In the rows, 128 means zero.
One turn sends every row of this set to another row. A few are shown first. Where does it send the rows asked after them?
pid: [120 112 124  85 113 164 110 141 135 124 117 116]
ludi: [113 119 122 140 142 104 117 144 129 138 119 159]
rema: [138 134 131 128 149 112 109 121 119 157 117 156]
bul: [139 111 115 132 158 129 151 153 124 117 156 136]
beg: [128 153 101 152 138 110  97 127  97 117 117 121]
tipe: [134 132 124 128 120 104 108 168 138 129 133 157]
ranud: [157 128 117 128 107 143 106 158 142 113 142  87]
Pumo: [157 166 109 111 128 130 145 133 142  97 109 137]
geker: [114 153 100 136 122 108  94 137 104 104 118 127]
sasa: [109 112 117 118 138 146 115  96 121 128 111  99]
leze: [110 114 124 120 140 132 128  98 120 136 106  98]
losa: [167 135 128 104 122 133 112 111 116 145 126  89]
Siv: [167 159 107 129 147 129 152 121 131 109 107 131]
bedel: [136  85 105 102 124 143 119 143 108 126 131 107]
nis: [140 126 136 124 133 179 115 145 148 138 113 106]
vun: [151 138  94 127 147 115 158 122 119  99 110 133]
Bolu: [159 147 133 116 126 113  99 145 128 149 130 154]
zeme: [142 145  96 109 127 116 152 134 131  87 112 139]
revi: [102 112 116 140 122 145 119 145 150 105 120  97]
suv: [164 128 119 106 122 143 101 110 113 136 132  88]
zimaf: [157 134 125 122 102 131 116 163 145 117 139  89]
paz: [154  98 117 141 146 157 124 146 121 140 126  97]
Rim: [143 124 118  88 132 129 137 150 122 110 161 143]
lami: [140 172 113 149 134 122  90 130 111 122 115 121]
veta: [125 173 111 133 117 119  87 141 118 108 117 126]
Pog: [139 149 138  87 144 152 132 127 136 127 141 147]
nelus: [135 136 136 131 170 152 146 129 139 132 136 140]
zat: [100 112 120 137 119 130 132 150 150 109 117  98]

vun moves to zeme
rema moves to ludi
Now find these:
beg moves to geker
paz moves to bedel
ranud moves to suv
zat moves to zimaf
Pog moves to nelus

One turn sends every row of this set to another row. A few are shown first. Where does it send the rows asked after them?
Pevo: [164 152 166 108 141 110  88 124 121 158 136 110 130 142]
vemu: [151 159 111 107 145 110 101 121 151 145 112  99 114 150]
bet: [120 155 159 145 155 110 110 132 139 100 118 155 143 143]
kapu: [156 138 132 121 125 116  90 128 109 144  99 167 102 167]
sodig: [115 169 119 122 134 118 106 115 107 106 125 153 164 144]
vudu: [138 134 106 119 128 119 117 139  93 130 131 168 141 162]
lek: [165 143 116 120 118 108 119 108 118  98 164 120 124 168]
sarup: [114 169 130 136 134 110 125 109 103 125 127 165 108 154]
Dipab: [169 103 127 116 120 130 120 148 131  99 145 123 123 149]
Raleg: [143 139 129  78 118 124 131 101  91 109 122 113 134 136]
nud: [133 183 151 128 116 109 134 115 131 110 131 107 130 112]
Loz: [138 182 125 116 125 123 123 113 117 153 121 160 143 120]
nerop: [155 164 129 115 136 114 118  97 110 125 104 113 146  99]
musu: [151 133 129 108 123 133  86 143 142 134 120 165 151 163]
zaz: [160 132 141 119 115 116 108 142 100  89 120 126  89 169]
Bur: [144 138 143 153 128 119 104 148  99  97 161 131 123 136]
fumar: [162 124 144 127 130  92 100 148 118 108 148 102 109 153]
ren: [151 137 144 133 142 102 118 123 147 125 136  85 120 125]
tomig: [150 108 139 122 126 102  95 158 128 129 114 125 125 174]
mivo: [151 173 146 107 124 128 141 102 108 122 106 139  97 114]
nin: [160 160 154  94 130  99 109 117 127 125 111  90 118 116]
Neta: [ 89 148 128 121 121 115 110 118 148 125 115 129 129 150]
Ralod: [169 111 118 125 116 120  98 148 113 123 131 168 119 146]
Ret: [155 127 123 130 109 144  96 135 128 130  97 158 122 111]
nado: [146 167 169 117 127 110 113 129 141 120 117 104  87 148]
bem: [146 147 111 107 150 131 128 129 109  92  89 129 126 116]
fari: [191 136 155 119 121 122 101 110 132 125 122 167 140 140]
Fir: [116 176 129  97 124 114 134 104 112 103 114 136 137 113]
San: [115 156 124 122 124 117 106 126 137 136 120 182 138 141]
gedo: [171 129 155 113 108 112 119 138 128 101 106  93 117 128]

Dipab moves to sodig
nado moves to kapu
Now find these:
Fir moves to fumar
bem moves to lek
Loz moves to gedo
Bur moves to Neta

One turn sends every row of this set to another row. A few are shown first. Where does it send the rows asked after them?
fol: [ 96 121 147 115  85 130  83 109 124 129 149 125 137 124 138 122 122 103
 150 144 112 121  70 145]
ziv: [ 77 123 165 105 132 130 100 109 125 138 124 139 154 121 118 148 164 111
 105 129 129 117  92 126]
pori: [135  76 175 133 115 125 100 144 118 136 140 136 132 111 134 125 140  96
 144 165 133 130  95 130]
Nodo: [108 105 169 169 111 107  77 132 139 103 122 146 141 185 107 142 149 134
 149 145  87 128  99 146]
val: [ 86 148 164 123 134 128  97 110 102 140 119 132 144 149 106 162 138 106
  93 139 140 113  91 128]
mamuk: [126 138 140 159 173 133 113 140 140 125 169 135 142 154 127 153 132 110
 145 183 117 135 110 138]
Kobuz: [106 133 158 140 137 132 110 124  98 134 108 120 109 162 117 163 127  95
  95 125 149 122  97 118]
Gopul: [ 98 105 157 151 159 120 103 109 127  92 153 118 115 142 115  96 148  92
 106 129 117 147 126 139]
bafub: [123 107 143 121 120 155  94 123 104 127 101  99 128 145 132 153 112  91
 110 108 122 158 100 126]
Goze: [109 143 174 167  95 121  76  99 114 149 118 161 138 154 134 119 143 107
 134 162 135 122  87 130]
lumut: [143 115 117 155 125 131  74  86 110 124 100 133 128 152 143  99 150 109
 145 161 108 152 116 118]
Momu: [133 136 116 166 154 100  78 106 133 129 110 137 124 152 130 155 130 125
 132 156  91 124  84 116]
rekil: [ 91 127 136  88 123 136  80 113 102 137 112 142 160 135 135 136 138 108
 121 115 130 117  96 128]
Geke: [109  82 153 110 134 127  86 124 103 164 106 128 164 121 127 127 154 110
 123 130 128 130 113 119]
far: [128 148 124 161 142 135 122 123 152 111 158 115 131 163 129 141 101 106
 153 145 105 137 106 145]
fakun: [114 145 131 145 143 137  89 153 150 143 100 122 138 158 151 143 130  90
 169 117  88 142 122 134]
puzer: [108 106 158 143 132 139 105 127 110 143 110  86 102 157 130 152 142 101
 108 110 136 143  95 119]
Ragam: [108  88 158 157 130 101  83 166 125 106 130 148 139 172 118 151 148 117
 148 162  99 113 108 151]
Zuzot: [108 137 164 127  94 162  85 131 120 122 145 111 113 154 142 141 116  86
 150 136 121 152  75 142]
metil: [143 119 199 171  94 141  87 108 127 136 117 131 133 152 125 119 138 110
 138 143 130 157  93 129]
mafi: [133 145 151 128 134 160  85  95 115 119 110 162 144 160 110 115 148  98
 152 166 109 163 125 110]
Sobig: [100 102 172 120 124 126 106 120 135 139 106 124 157 115 136 128 167 111
 112 106 134 124 110 134]
zifeg: [111 148 124 107 122 162  79 115 117 117 115 137 156 145 142 114 137  82
 159 155 101 154 128 141]
Ser: [ 75 129 154 143 163 122  98 117 118 106 153 136 113 160 117  95 154  84
 116 130 125 135 131 136]
Tazor: [112 100 171 140 121 134  98 124 124 149 104  82 140 138 137 132 155 113
 114 101 133 142 108 136]
Lomen: [ 81 129 153 151 152 111  95 111 116 112 146 124 137 152 114  87 142  88
 110 133 123 126 140 152]
guno: [107 128 168 153 158 125  95 118 116  92 151 110 128 159 113  98 140  93
 105 128 130 147 135 152]
vel: [118 156 148 169 156 132 107 107 162 122 152 161 147 162 134 131 155 126
 151 159 115 136 106 130]
Dabo: [150 114 139 114 152 148  86 120  90 120 132 132 135 149 105 127 134 100
 151 186 118 152 120 114]
Kolub: [112  90 169 158 131 114  86 174 128 104 128 144 136 177 118 155 148 111
 151 157  99 128 113 151]
feno: [121 116 155 129 150 149  83 134  83 140 106 126 130 154 129 168 134  94
  97 146 142 150 100 116]
fiva: [100 116 168 175 114 116  74 140 137 106 118 147 135 196 117 147 152 123
 149 145  90 134 102 148]
paka: [150 125 110 116 123 140  82 100  99 103 124 110 129 151 126 113 113 105
 151 154 109 145 109 131]
fen: [133 125 138 191 146 123 119 108 159 137 141 126 125 167 129 120 136 121
 159 146 106 143 113 123]
Bik: [111 150 127 141 141 131 108 125 162 119 161 131 156 151 151 119 135 119
 169 136 110 123 111 154]
Sop: [128 138 167 137 155 143  86 136 160 142 110 142 149 156 123 138 158 117
 174 121  91 154 116 113]
nobon: [ 83 134 164 144 164 132  85 117 112 107 163 109 121 168 111 103 152  94
 113 136 124 149 126 144]
vobo: [121  90 158 140 114 140  91  98 119 151  88 116 142 139 123 126 143 111
 117 106 115 157 106 110]
Nuv: [120 129 116 168 160 111  78 148 126 155 105 116 131 154 149 157 130  97
 145 158  93 130 110 131]
momem: [148 129 165 115 169 127  84 143 140 127 134 135 166 138 107 150 143 133
 161 147 102 133 107 124]
zoga: [148 142 129 121 153 109  86 118 138 102 129 138 147 138 116 153 115 133
 143 139  98 115  86 129]
buli: [102 144 153 125 134 143  74  97  97 138 101 157 140 161 127 150 150 112
 102 130 138 137  89 110]
pavon: [113 115 167 140 126 136  91 158  99 142 137 153 113 144 147 143 139  77
 139 176 148 127  94 128]
Kotu: [ 80 112 152 150 154 115  91 103 121 113 159 105 132 143 109  94 149  95
 108 140 108 142 126 148]
Lan: [ 89 111 142 143 112 115  80 154 135  93 134 137 130 180 127 153 135 113
 155 138  85 120  94 158]
Pizun: [100 102 154 138 111 121  85 154 141  87 136 132 134 175 117 151 133 117
 158 133  83 128  96 156]
Tugo: [124 109 133 161 162 120 112 144 149 148 161 116 146 148 143 121 146 117
 169 160 114 129 122 139]
bavo: [122 107 118 130 143 141  73 126 104 139 114 130 146 135 154 112 160  87
 152 182 109 151 130 132]

Nuv moves to Momu
Nodo moves to Pizun
Now find these:
pavon moves to Goze
ziv moves to Sobig
paka moves to Dabo
feno moves to buli
Ser moves to Lomen
vel moves to Bik

